In the rows, zero is written as 128.
Rotation paths and how fast each direction turns (degrees a step)
Each turn is a multiple of 5 degrees from 10 to 175, or 0.
Each row of a path follows its step; steps can be skipped.
Rotation 1:
step 0: [120 122 130 128 127 124 134 122 135 132 132 129 127 138 134 132 126 124
 136 134 135 131 132 127 117 131 136 126 125 129 125 132 130 130 124 128
 120 125 122 126 121 133 122 123 130 140 125 125 124 131]
step 3: [127 121 125 125 132 118 125 118 124 128 133 123 135 137 127 127 125 130
 128 132 127 129 129 135 127 132 140 131 130 128 126 127 136 131 126 127
 123 139 130 135 132 128 128 126 122 134 120 118 127 123]
step 4: [133 125 127 116 124 119 123 122 123 127 126 132 137 135 129 130 125 126
 138 130 125 133 129 133 120 128 132 133 132 131 127 131 131 133 131 123
 132 125 136 120 125 129 124 124 124 137 118 132 128 127]
step 5: [131 118 129 119 131 118 126 122 131 127 123 126 132 125 125 135 133 129
 129 134 121 135 129 131 118 125 127 134 131 124 123 133 133 131 117 128
 124 130 131 130 116 125 128 131 130 129 128 132 122 130]
step 6: [132 123 128 128 126 120 141 131 135 137 128 127 136 126 125 124 131 125
 130 136 122 134 127 134 126 130 128 130 133 125 132 134 141 126 130 126
 126 125 130 133 122 125 130 127 127 127 117 130 126 117]
step 8: [136 121 129 127 125 122 120 131 132 137 128 130 134 130 130 120 128 118
 135 136 131 127 125 124 120 126 125 131 133 129 123 130 133 130 126 129
 126 134 139 128 125 130 135 128 116 125 128 121 121 131]
step 10: [128 136 126 129 125 120 133 131 130 130 124 131 124 123 123 131 127 127
 135 128 123 135 125 134 124 122 122 130 132 129 121 129 135 140 130 135
 128 135 141 135 132 121 126 123 127 124 125 127 123 126]
step 11: [126 127 125 134 122 115 129 127 132 136 127 132 127 131 134 133 136 124
 131 126 127 132 127 124 129 134 124 128 128 135 129 139 131 132 136 133
 116 131 137 128 124 123 129 121 132 129 129 121 122 127]
step 12: [118 129 131 129 126 120 127 128 121 135 134 123 128 135 126 129 123 118
 130 132 132 131 127 128 121 123 126 131 125 134 124 138 130 132 132 125
 123 135 123 140 125 125 131 120 127 130 125 121 123 131]
step 13: [126 128 140 123 120 125 133 128 131 134 128 131 128 137 125 128 128 115
 137 127 130 129 135 127 124 120 123 134 131 129 127 134 120 138 131 122
 128 129 134 128 130 125 128 121 129 132 129 136 124 129]
Speeds:
[124 128 131 128 130 128 124 127 128 127 129 125 128 128 127 129 126 128
 126 129 126 128 126 127 127 127 129 126 128 128 128 127 129 128 124 131
 127 130 128 131 127 125 126 128 129 127 130 128 128 127] : 160
[125 131 128 128 126 127 129 129 127 126 129 129 128 128 125 127 125 127
 129 130 127 129 126 131 129 127 130 129 128 131 129 127 129 126 129 127
 131 127 125 128 129 127 127 126 129 129 125 129 128 129] : 125
Rotation 2:
step 0: [137 119 129 123 132 134 121 121 140 128 130 121 131 125 125 128 136 120
 132 131 123 133 124 130 133 132 123 127 124 127 114 125 130 128 130 124
 127 125 131 135 133 134 128 131 130 131 132 114 132 126]
step 1: [132 126 129 126 139 140 122 135 134 124 128 125 126 134 123 126 127 126
 135 113 125 131 119 131 123 131 126 130 128 132 123 131 119 135 127 126
 118 137 129 131 129 129 123 123 135 130 137 128 130 131]
step 2: [124 124 126 135 135 135 130 131 138 132 124 123 135 140 120 131 124 127
 137 134 128 125 119 124 124 125 132 127 126 122 119 119 131 128 120 129
 127 130 122 126 125 130 124 130 139 136 127 125 129 123]
step 3: [126 123 136 120 134 138 127 124 130 124 128 124 129 132 120 131 128 127
 132 134 121 122 130 130 118 129 131 128 135 135 128 123 133 129 126 122
 112 130 127 122 131 136 127 129 138 118 123 123 125 129]
step 4: [137 136 129 131 130 134 120 123 137 123 127 131 134 122 121 126 122 132
 134 134 128 125 124 120 126 125 132 137 129 131 124 134 123 131 127 131
 116 121 134 127 127 135 124 137 134 129 128 129 128 117]
step 7: [133 131 129 130 139 135 121 129 134 126 133 130 120 123 131 127 113 135
 124 121 121 137 127 131 124 123 136 128 131 135 125 132 133 128 124 122
 127 129 123 128 140 133 125 124 128 125 120 128 129 125]
step 8: [125 129 124 128 126 139 116 127 130 125 118 130 142 126 132 126 118 132
 126 128 124 133 119 131 121 127 135 128 130 115 129 127 130 131 122 130
 136 127 127 127 132 139 132 126 125 132 125 126 124 122]
step 10: [132 124 123 123 129 132 116 134 127 133 130 123 134 118 131 131 125 124
 132 125 129 130 120 127 125 127 127 128 121 130 130 127 131 135 125 132
 126 126 127 121 138 135 118 138 127 125 131 142 134 124]
step 11: [127 124 125 130 121 134 121 138 118 131 138 129 127 128 119 130 121 120
 126 126 120 126 124 129 129 118 137 127 124 119 128 127 133 127 116 128
 122 124 126 139 139 130 124 130 132 133 130 128 126 129]
step 12: [128 119 131 135 128 132 125 129 120 125 125 124 132 119 115 136 135 126
 126 128 119 129 124 130 126 138 136 126 130 129 130 118 125 123 124 132
 124 127 128 131 132 141 129 129 122 133 128 135 130 122]
Speeds:
[130 128 125 127 127 129 130 129 130 127 126 126 128 130 131 126 128 128
 128 125 129 129 126 130 126 129 126 127 126 128 128 126 129 130 126 128
 128 125 126 127 130 129 130 126 130 128 131 127 129 129] : 45
[130 128 128 127 127 129 128 127 126 125 129 129 129 131 127 128 132 127
 130 125 129 127 130 131 127 129 129 130 129 129 128 130 126 126 126 128
 127 128 128 130 129 129 129 130 126 127 126 126 126 130] : 130
[129 128 129 124 129 125 127 126 128 130 130 125 127 127 129 130 128 127
 129 130 128 129 128 129 128 129 126 128 128 131 126 126 131 127 128 129
 126 129 126 125 128 129 130 129 126 126 127 127 128 129] : 110
Rotation 3:
step 1: [128 125 127 134 123 122 137 123 128 129 118 134 129 121 132 119 119 119
 121 128 136 127 134 125 126 128 138 133 134 122 128 132 123 132 124 128
 125 128 122 121 128 133 120 122 117 123 131 129 132 132]
step 2: [120 126 134 122 131 122 120 135 133 137 139 122 131 121 136 124 124 124
 137 122 127 137 128 129 131 128 134 124 132 123 125 115 129 125 126 133
 122 126 122 125 135 134 126 130 124 126 123 126 130 132]
step 4: [133 133 138 123 127 127 122 125 122 130 137 135 129 139 122 128 133 128
 124 126 123 123 136 134 136 128 130 135 123 132 119 138 121 132 129 121
 137 130 127 124 125 130 134 128 125 120 131 131 133 127]
step 5: [135 130 131 131 129 126 137 134 131 127 125 126 126 141 131 132 130 132
 120 121 127 130 123 136 137 126 116 121 127 117 124 119 129 125 131 124
 124 131 141 125 123 133 130 125 127 126 134 127 128 132]
step 6: [127 125 119 137 127 130 126 127 122 121 125 131 134 126 129 131 122 133
 123 133 130 126 137 126 126 135 120 122 134 124 135 118 126 133 129 136
 133 136 129 128 126 122 123 124 123 133 130 141 133 138]
step 7: [126 141 124 132 123 119 128 131 123 134 137 126 127 121 133 134 125 123
 129 127 117 127 123 127 133 133 136 126 125 128 133 127 139 137 124 133
 130 123 124 126 130 117 126 129 125 137 129 131 128 124]
step 9: [135 119 132 125 128 133 118 117 133 142 125 132 128 131 128 135 120 125
 134 135 135 127 132 130 124 124 127 140 129 124 122 125 126 133 126 121
 134 120 129 130 129 132 125 132 129 127 125 134 125 130]
step 10: [130 125 120 130 125 127 135 132 124 130 128 130 119 126 135 129 121 124
 120 134 124 139 129 138 122 129 122 128 124 128 125 124 130 127 122 117
 127 125 122 125 130 143 131 129 125 122 123 118 134 125]
step 11: [123 133 135 133 125 130 126 140 122 132 130 122 125 131 126 126 131 133
 127 120 124 127 140 129 112 134 127 124 133 129 132 124 118 122 134 129
 129 138 121 132 135 131 126 128 124 122 124 129 129 131]
step 13: [123 123 135 116 125 129 134 120 123 124 133 137 125 125 136 122 127 131
 122 120 135 129 123 131 134 128 125 121 124 130 122 136 129 132 132 130
 126 127 125 131 123 130 127 114 128 133 134 138 133 128]
Speeds:
[129 129 127 129 128 125 125 126 129 126 128 127 128 129 127 128 126 127
 130 129 128 127 126 128 127 129 129 126 127 130 125 127 125 130 132 126
 127 128 126 129 128 129 129 126 130 129 133 127 126 127] : 80
[127 126 127 130 129 125 128 130 127 131 124 127 126 128 127 130 130 127
 128 126 127 129 126 127 128 127 128 130 127 126 126 126 132 130 129 128
 129 126 131 128 129 127 129 128 127 127 130 126 128 127] : 155
[126 128 130 127 128 127 128 126 131 127 130 127 127 124 127 130 129 129
 130 128 129 128 128 127 128 126 129 126 125 129 130 128 128 128 126 131
 129 125 129 130 128 128 129 126 126 127 129 129 128 127] : 70
